One turning vector, and how many ticks it has turned
The counts run from 0 to 843.
[-13.1   1.8  -2.7 -36.6  32.3 -28.7  35.3   7.2  -8.0 -20.0 -15.2  -4.5
 -26.0   6.7   5.2  33.1  12.3  45.3  -0.1  -6.3 -18.6  -5.4  17.1  15.9
 -44.0  -0.5  -6.0 -17.2 -49.2  25.2 -11.0  -6.3  -6.6   5.1   3.8 -13.5
  -8.4]  646
[ 37.8  25.6 -13.3 -42.1 -37.7  22.1  20.2   2.8  19.7  12.5  -5.8   2.7
  -8.1  -9.6  -3.7  -1.5  -6.6  21.8   5.1   0.4   1.5 -12.0 -15.7 -32.3
 -41.2  19.2 -17.8 -31.9  24.6  -9.9  -5.7 -19.1  -0.6 -25.4  15.7 -15.4
   7.2]  783
[ 15.3   2.7  19.0  -6.8 -27.1   6.3   0.6  17.7   0.0  20.9  -3.6  -4.6
  -0.1  32.6 -53.6  -0.3 -27.8  23.8  29.0  18.8  41.5 -23.2 -14.6 -19.9
  -5.4 -12.1  -2.2   8.2  29.2 -12.2  24.0   8.1 -34.3 -35.2   1.1 -15.0
   7.1]  265
[ -3.3  11.9  36.2 -55.2 -18.4  22.8  21.4   3.8  19.7   6.6 -12.5 -27.1
  -2.5  14.3 -33.4  16.5 -12.5  24.6   3.6  -4.8  18.8 -27.4 -15.8   0.2
 -12.7 -23.7   7.2  15.2 -10.9 -23.9  28.6  10.5  -5.0 -29.5  26.5 -18.0
 -20.3]  353
[-48.4   4.6 -16.6  29.2  14.0   0.4  -5.3  50.1  43.8   9.5  11.8   6.3
  15.1  -6.5 -25.4 -29.8   4.6 -21.0   5.6   3.1  18.3  15.9  -7.5  10.0
  20.9  -8.0  27.2  12.2 -31.1   2.5  -0.4   6.3   5.0  39.4  -7.5  -8.7
 -19.9]  535
[-13.6 -17.9 -32.4  20.2  12.1 -31.7  21.9  49.3 -31.7  24.8  13.2  -6.2
  17.4  15.1   1.6  31.1  -5.6 -15.5  30.7 -16.0 -18.2  -3.2  -8.0   2.2
  -3.4  -7.2  18.3 -12.5 -14.6  32.8 -15.7  40.4  -9.7 -23.1  14.4  19.9
  -4.1]  516
[-35.1 -11.0 -12.1  -5.7  30.2  -5.1  -6.2  13.1  -4.7 -31.1  34.5   3.8
  -9.2  23.3 -45.5 -35.5   5.3  18.3  -8.0  14.9  13.4 -13.1  -5.8   6.0
  32.6  -1.0  20.8  14.6 -38.4  12.6  -1.6  -9.7 -24.0   8.4 -38.7   5.6
 -19.3]  624
[ -5.6 -30.9  -2.6 -14.3  21.7 -16.0 -23.6 -23.0 -65.0  13.3  26.6 -33.6
  22.6  34.4   7.7   8.2   7.6   2.7 -12.7  -7.7  -8.3   3.6  -1.0   2.9
  38.8  12.7   7.9  18.7 -27.4 -19.1  -9.3 -10.6  -0.7 -15.2   6.0   7.9
  -3.1]  505
[ 14.9  18.6  -7.0  29.1  35.5 -22.6   7.4  47.0  19.0  41.1 -14.4   5.2
  -3.6  -8.1 -12.1 -12.7 -25.6  12.1  36.5 -26.8   2.1  -4.2 -19.6  -8.4
 -37.7  -1.0  -9.3  20.3  12.0  29.4 -12.8  36.8 -12.1 -10.2  -4.1  -2.0
 -11.3]  432
[ 17.5   2.3  -6.6 -18.7  23.8  15.4  -1.5 -21.5 -59.7   6.4  21.6 -25.6
  37.5  -6.6  44.2  -1.6   4.8  -4.3  -4.8 -33.2 -14.1   4.4 -12.2  -8.0
 -17.8  23.8   9.4 -18.7   4.9  -9.4 -31.5  -8.3  18.7 -24.8   0.9 -17.0
  -8.5]  509
[ -2.0 -28.5   3.5 -30.0  15.2 -22.1   6.3 -27.7 -72.1   2.2  19.1 -22.5
   1.3  36.0  -7.4  25.2  21.9  17.3   7.8  10.6   6.6 -16.5   3.4  -9.0
  10.3  15.0  -0.1   2.8 -17.0  10.0   1.6   4.1 -31.8 -26.4 -25.1  -8.8
  13.6]  813
[ 25.8 -17.7 -14.1 -31.1 -29.7 -21.1  -5.1 -27.9   5.0  34.8 -10.9  -6.2
 -39.5 -28.1   7.9  28.9  30.5 -12.9 -13.7  -3.7 -22.2   2.3 -16.6 -29.5
 -17.7  16.5 -13.3  29.0  16.2  -3.2 -15.2  -5.8   0.3  20.7   9.1  35.4
  16.5]  463
[-12.0 -23.7  12.8 -25.6  14.0  22.0  12.1  18.9   5.8 -21.5  15.6  -4.6
   0.6  -3.8   3.7 -10.1 -24.2 -23.8 -27.1 -15.5 -36.5  -9.5 -37.8  11.1
 -14.1 -36.4  37.0   6.0   5.1  10.9 -21.5  24.0 -11.4 -13.3  15.6  28.7
 -34.4]  837
[-20.9   9.6 -35.7  -7.1  22.8 -33.3   8.1  20.4 -12.4 -15.5  -6.6   4.6
 -41.5 -29.3   5.1  41.2  22.7  27.0  21.7 -25.5  -5.0   1.3   6.0   0.3
 -50.3   4.8   8.5 -12.2 -33.4   5.7 -19.3  -3.2 -15.4  12.6  -6.7  20.6
  -3.3]  119
[ 30.6 -22.1 -39.7   2.1   5.1 -45.3  -4.5  15.8 -31.6  32.7  20.7   0.0
  -2.5  28.2  -6.3   3.2   3.3   9.1  -6.2   1.5 -29.7  -7.8  -1.8 -11.8
  37.5  22.9 -19.8  -0.4 -19.7  21.3 -26.8  -1.1  -0.9 -19.0   8.8  35.9
   1.6]  296
[-23.4  27.4 -31.4   8.4  30.6 -14.4  -0.6   5.5 -17.2 -26.4   0.3   0.5
 -24.2 -29.8  13.3  15.6  21.5  36.8  22.9 -33.1  11.6   9.7   5.7  -0.2
 -52.9  15.8   8.5 -10.5 -36.9  -2.5 -22.7 -17.5  -1.1  16.6 -23.6 -10.8
 -11.1]  117
[ -1.0  -6.6 -31.7   8.7  31.6 -34.6   4.5  54.7  -1.4  33.7  -8.8   2.1
  -2.3 -17.4   5.5  17.0 -17.3   7.0  30.1 -26.2 -19.4  10.2   0.8  -8.6
 -46.3   3.0  -1.3 -17.9  20.2  10.8 -20.0   3.7 -26.4  -3.6  24.1  18.1
   9.9]  429
[ -4.5 -37.2   3.7  13.3  65.8 -43.7 -34.3   9.4 -34.7  15.1  12.0 -14.9
  -7.5   6.9 -18.8  11.9  -1.9   4.4 -13.2  -3.4  -2.0   4.0  12.6  12.9
  17.3  -2.5   3.8  34.9 -11.1  -4.1  -7.1  12.2 -24.3  11.5 -21.1  27.0
  -6.4]  417
[ 22.4 -32.2  17.1 -25.5 -36.3   6.8   6.5  -5.2   5.2  32.9   7.8  -6.0
  18.4  49.4 -23.6 -30.0 -24.6  -5.4 -19.7  27.3 -10.6 -13.1 -29.2 -26.6
  30.8  -1.8  -5.2  22.2  15.2   9.3   1.2   1.9  -7.6 -17.5  22.3  -0.4
   3.6]  485
[ 15.1   0.7  32.9   3.4 -12.0  16.8 -20.7 -31.9  -7.5 -16.7  25.3  -2.4
   5.6  12.5 -30.3  -1.4  16.1  -5.3 -29.9  41.2  39.9   2.4   3.7  -8.9
  38.0  -1.0  -3.2  21.3 -11.9 -21.4   6.7   3.6  20.6  19.8 -42.5 -21.6
 -21.8]  61
[ 23.3 -27.4   3.2   6.4  32.0 -28.0  -0.1  11.6 -55.2  25.4  21.3  -9.3
  17.4  24.6 -25.1  35.6  10.1  10.3  17.1  20.7  18.3  -8.8  20.3  -7.5
  16.6  11.6  -7.6  -8.9   7.5  10.4   5.8  17.2 -26.3 -24.3 -28.5 -10.8
  18.7]  77
[ 16.8 -24.6   0.5   0.7 -60.6 -20.8  25.2   4.1  10.0 -11.7  -6.2  26.0
 -20.6  49.5 -12.5  23.6 -14.8  -0.9 -21.4  44.4 -16.6   4.9 -13.0 -15.3
   3.8 -23.5  -6.2  -4.5 -11.8  32.9 -18.3  15.4   3.1   3.1  17.1   9.8
  -5.9]  481
[-30.3  11.6  11.4 -10.7 -25.0 -16.6  21.8  32.1  21.4  24.0 -19.1 -13.3
   1.2  36.4 -35.7  20.3 -11.2  28.4  31.9   6.9  32.0 -13.6   0.3   4.4
   2.9 -18.1   4.8  17.0 -36.2   0.7  28.5  16.7  -4.4 -10.1  24.9 -22.3
  -6.2]  350
[ 11.5  31.5  -0.6  -2.1 -57.4  40.6  16.6  16.4  38.6 -18.6   4.1  12.9
   9.9 -13.0  -7.7   5.7   0.7  -5.7  -8.6  22.5  21.8  15.7  -7.1 -19.2
 -22.1  -5.1  11.1 -44.3   8.8 -23.1  -7.1 -14.8  26.0  10.2   7.1 -31.6
  -9.3]  50
[ 16.4  -3.2 -29.0  58.9 -19.3 -35.6  -0.7  16.4 -34.7  -4.1   8.2  26.4
 -13.6  18.4  -3.0  42.4  -1.1   1.0  23.6  10.6   9.2   9.9  -4.4 -18.0
 -12.2  -0.2  -1.9 -18.4  -4.2  19.9 -34.9  28.8  -2.3 -10.9 -22.4  16.3
  -6.2]  601
[-33.0 -43.6   0.9 -22.9 -22.5  23.9   6.9  -8.6 -31.7 -21.9  26.8  -4.2
   1.4   3.6   5.3   9.6   6.6 -39.8  -7.2  15.5  -1.3   4.9 -27.9 -11.7
 -14.1 -15.5  49.5 -11.1  30.5   1.4 -16.5  -1.6 -35.2   1.2  -5.4   5.0
   9.7]  495
[  2.1 -23.3  -3.7 -19.0  18.2   4.9  37.3  32.1  20.9  -3.2   6.8  12.9
 -10.4  -2.8 -13.7 -25.5 -20.8 -15.3 -15.2  -0.3 -36.1 -19.7 -33.2  -3.7
 -14.3 -19.5  13.2   2.5  12.1  54.1 -18.5  35.2 -19.0  -8.8 -10.0  17.7
 -20.4]  310
[-11.6  10.9 -14.4  13.5   4.3  27.0   6.7  46.3  52.5  13.1  10.6   7.1
  22.5 -25.3   1.5 -40.7 -14.5 -34.1  -6.2 -15.8 -13.1  18.6 -29.4   1.3
  -9.2 -11.5  20.3  -0.1   4.3   5.8 -21.3  13.9  20.1  22.9   9.9   2.3
 -23.1]  532
[-34.4  16.6  28.8 -42.3 -14.1  39.4  20.3  -8.9  25.3 -13.8 -17.0 -10.0
  -4.9 -10.0  -1.8 -15.9  -9.6   6.8   7.6  -9.1  21.1  -2.8 -29.0  -3.8
 -55.0 -18.3  23.2   7.5   7.4  -1.6   6.1  -4.4 -10.6  10.5   3.0 -37.6
 -10.1]  663
[-26.1  -6.8   0.6 -11.7 -35.2  31.7   7.6 -18.6 -19.8 -38.6  23.0   1.8
  26.0  36.0   6.3 -28.2  -7.1   1.7  -5.0  27.1  18.7  16.9 -13.0 -10.5
   3.1  -0.9  31.1 -26.1  -7.5  -9.9 -12.0 -36.8  -7.3   4.6  -6.5 -42.1
  -1.6]  491
[ 10.1  13.9 -24.6  13.4 -36.9 -37.1   1.9 -14.6  -5.1  37.0  -8.8   1.1
   2.3  27.3  -2.0   5.2  22.3  26.2  25.4  19.4  21.5   8.4   7.1 -27.2
   7.8  42.2 -35.8   6.1 -26.0  11.5  -2.6 -17.8  14.1  14.5  -2.5 -32.0
  21.1]  469
[  7.9   7.1  15.2 -41.4  11.7 -15.0  26.2  21.4   3.6   5.6 -15.3 -14.8
 -15.0 -13.2 -19.3  60.1  20.6  32.0   9.0  11.8  16.7  -8.8  31.3  -0.3
 -39.8  -6.2  -9.5 -26.6  -5.2  -6.8  20.7   0.5 -12.7  -1.3   9.0 -25.6
  12.1]  560
[ 32.0  -7.2 -24.2  26.9  -5.6 -24.9  -0.1 -18.5 -35.2 -19.2  19.1  19.7
 -22.8  -5.0  18.4  23.9  15.1  -8.2 -18.3  -0.7 -24.3   6.5 -13.5 -13.9
  -8.1  10.2  -8.9  -5.6 -17.9  27.1 -48.0  22.1  17.6  -0.8 -32.6  28.7
 -23.4]  292
[-18.7 -20.5 -26.4   1.9  46.6 -28.1 -45.5  11.3 -13.6  37.4  15.1 -18.8
   0.9  -5.0  -9.6 -29.3  -1.3   9.8   4.5 -23.0  -1.5   8.8  -5.7  -4.0
  16.4  22.7   7.4  42.3  -5.3 -23.9  -7.7 -28.2 -19.6  16.9   4.3  28.5
   2.3]  110
[ 36.7  33.1  14.5 -43.3 -31.7  44.6  14.8   8.7  31.7  18.0   0.0 -15.0
  16.8  -6.0 -14.0  -5.8  -5.2  10.7 -12.5   2.9  17.2  -7.6  -5.1 -18.3
  -7.2   5.6  -8.5 -23.2  12.7 -35.6  10.9 -12.4  24.6 -23.5  25.0 -28.2
 -10.0]  47
